One turning vector, and how many steps it has turned:
The counts run from 0 to 553.
109  142  126  103  92  152  141  104  128  111  122  109  153  97  122  139  122  176  115  117  80  139  152  130  100  139  100  131  125  120  148  108  110  135  129  112  142  138  135  118  110  82  124  102 -> 474
107  116  150  111  117  139  115  92  124  115  144  106  143  127  85  140  121  162  126  127  81  129  145  128  119  109  97  143  145  139  130  126  121  126  165  133  120  116  163  114  136  103  124  97 -> 159
118  170  125  133  106  133  143  80  115  118  137  98  126  151  138  125  110  162  158  108  133  105  134  119  97  108  102  150  166  159  152  126  119  124  141  97  114  131  148  124  109  110  114  128 -> 515
139  102  149  114  88  151  128  134  131  129  131  143  152  117  108  173  114  161  124  133  125  120  151  142  92  133  98  122  127  158  120  140  145  119  165  145  142  109  164  143  138  105  118  124 -> 424
107  154  122  118  95  144  106  105  146  114  109  116  137  99  121  118  107  147  119  115  152  112  128  131  131  111  113  143  147  147  166  110  113  121  181  87  133  122  150  113  118  136  93  107 -> 64
112  120  109  115  130  146  148  121  139  108  129  137  129  117  101  155  101  124  126  115  139  108  134  138  114  115  105  145  140  168  117  128  145  96  176  144  126  108  185  129  165  123  94  93 -> 127
103  132  148  103  89  148  126  87  118  122  138  119  127  114  106  133  111  161  128  135  84  143  124  122  107  108  111  136  143  129  118  108  115  115  125  105  139  112  143  118  109  93  113  78 -> 465
146  141  123  121  116  131  129  129  132  104  120  117  150  104  112  152  74  161  110  110  109  118  140  146  114  124  86  123  106  150  174  133  132  116  153  132  134  114  155  91  113  114  111  110 -> 291
117  131  124  114  116  137  131  89  133  86  129  103  141  118  107  105  90  173  130  121  136  120  127  115  121  142  95  133  150  108  168  120  117  102  144  126  150  121  159  95  128  107  121  99 -> 522
105  175  100  105  120  134  137  112  126  107  123  120  131  119  130  157  119  136  129  92  117  117  141  122  103  94  98  150  134  178  133  104  150  118  152  107  105  113  130  138  128  106  86  114 -> 297
96  151  136  124  138  140  113  93  122  123  119  101  144  119  116  108  101  154  139  131  111  117  140  109  126  110  92  140  148  122  142  112  134  89  144  81  128  102  132  95  123  121  89  88 -> 342
111  146  122  120  140  142  107  103  126  107  103  96  148  109  118  125  133  179  131  126  114  111  157  117  121  139  79  144  134  116  180  116  129  100  159  111  146  127  131  98  146  109  103  117 -> 351
144  120  112  101  97  128  159  98  150  114  140  129  121  105  126  144  64  158  111  127  155  121  113  137  90  122  113  127  125  166  122  137  124  124  137  138  141  121  178  129  123  100  128  102 -> 261
119  147  121  129  109  137  130  102  139  107  116  110  149  106  119  120  106  174  143  118  142  102  138  145  119  145  114  141  146  154  177  137  110  112  163  101  148  139  168  107  104  128  108  118 -> 73
98  130  90  119  119  160  132  111  134  127  122  130  131  109  137  160  106  165  131  116  124  115  155  160  92  124  93  133  92  167  147  104  134  119  140  122  134  135  136  134  143  82  129  112 -> 413
129  123  140  142  105  156  127  135  126  134  120  121  143  127  106  172  93  155  119  116  114  109  150  141  106  87  90  111  133  161  135  109  148  111  180  136  119  110  153  124  148  127  113  140 -> 175
123  128  147  127  88  140  147  96  114  139  158  116  139  119  122  148  107  175  136  135  93  123  139  137  94  125  129  124  144  152  144  143  102  135  141  98  148  152  168  108  89  112  124  115 -> 455
141  120  136  118  112  134  100  98  145  123  111  118  148  97  102  134  114  167  111  140  149  109  142  126  133  118  97  130  145  126  160  130  124  121  183  143  146  122  169  103  143  117  106  112 -> 369
113  120  154  118  84  149  131  121  127  145  130  126  168  99  106  162  138  173  111  130  100  121  155  136  106  104  90  123  141  143  118  134  115  138  167  128  120  127  163  138  135  112  114  119 -> 177
140  135  109  115  113  136  154  96  136  103  129  113  121  129  111  138  70  146  127  125  156  106  116  112  96  110  89  125  144  145  141  116  146  98  144  154  130  115  172  116  152  115  123  127 -> 508
88  137  114  105  105  146  128  109  141  96  127  108  153  107  100  114  81  171  124  108  114  140  126  136  107  110  100  134  128  143  128  101  117  116  156  128  98  109  138  126  133  98  131  99 -> 33
117  102  150  138  119  151  100  111  104  126  128  119  146  136  97  150  101  176  153  126  105  121  148  149  125  133  97  138  143  159  159  140  120  111  172  97  139  121  145  101  127  123  117  119 -> 407
129  140  100  103  107  155  149  84  142  128  130  105  124  121  131  161  133  148  118  116  140  102  147  109  90  103  81  142  142  140  139  120  133  136  151  150  141  139  165  140  159  87  125  132 -> 182
130  148  105  129  93  157  150  135  132  95  112  120  145  103  124  151  96  152  116  104  128  108  145  131  105  141  89  116  116  126  141  98  142  96  155  143  142  115  159  114  140  117  104  128 -> 490
107  127  136  114  116  139  118  114  130  111  115  111  169  107  99  114  137  180  122  121  110  115  162  126  118  144  90  134  137  105  146  123  129  97  152  135  147  115  148  115  139  118  112  111 -> 350
144  121  97  99  111  151  124  89  131  112  112  126  111  116  124  155  136  134  136  130  128  93  153  110  117  140  97  150  143  140  149  111  140  122  156  126  176  122  158  119  147  103  93  113 -> 429
116  129  131  126  99  135  139  124  136  88  121  121  154  106  113  121  113  173  137  117  142  106  146  149  118  168  115  141  147  144  154  131  118  100  171  113  146  131  175  108  132  137  109  119 -> 72
132  143  118  122  78  154  125  130  122  128  102  141  144  116  136  152  113  158  141  132  143  90  149  127  81  129  106  114  136  160  135  118  152  94  141  99  147  110  130  149  117  113  92  145 -> 240
127  136  96  126  131  144  143  94  148  121  115  107  121  131  127  137  107  145  150  132  168  87  137  128  102  122  97  133  136  144  149  115  147  94  161  133  163  129  166  122  169  115  116  121 -> 383
100  134  108  109  107  153  128  99  143  124  105  120  128  123  111  135  127  140  133  125  162  89  137  114  106  106  97  148  161  151  109  99  150  90  162  122  127  95  155  150  166  122  92  113 -> 373
99  130  115  78  128  134  107  83  139  107  116  112  132  115  115  102  120  158  139  128  117  122  138  111  110  128  101  155  134  140  133  124  132  109  138  94  152  104  134  122  121  89  97  77 -> 94
99  145  139  133  86  149  155  121  127  120  139  111  164  113  123  121  88  184  130  126  120  128  129  143  78  118  112  116  139  156  110  129  115  102  134  100  100  127  147  128  102  120  126  124 -> 23
126  146  109  113  90  151  158  117  138  102  114  118  125  125  116  146  86  133  121  111  149  106  120  101  101  101  99  129  133  144  116  94  148  97  150  142  146  105  161  123  155  122  99  115 -> 2
129  162  127  121  103  121  159  106  140  134  139  95  137  120  141  144  125  153  136  119  140  97  133  122  85  98  105  137  150  168  119  148  133  116  143  124  119  110  162  157  121  112  101  130 -> 316
130  156  111  132  89  156  136  133  131  96  108  111  140  96  116  160  89  143  101  98  122  123  131  139  112  116  93  116  121  135  161  89  127  114  159  136  128  125  151  96  127  125  109  128 -> 491
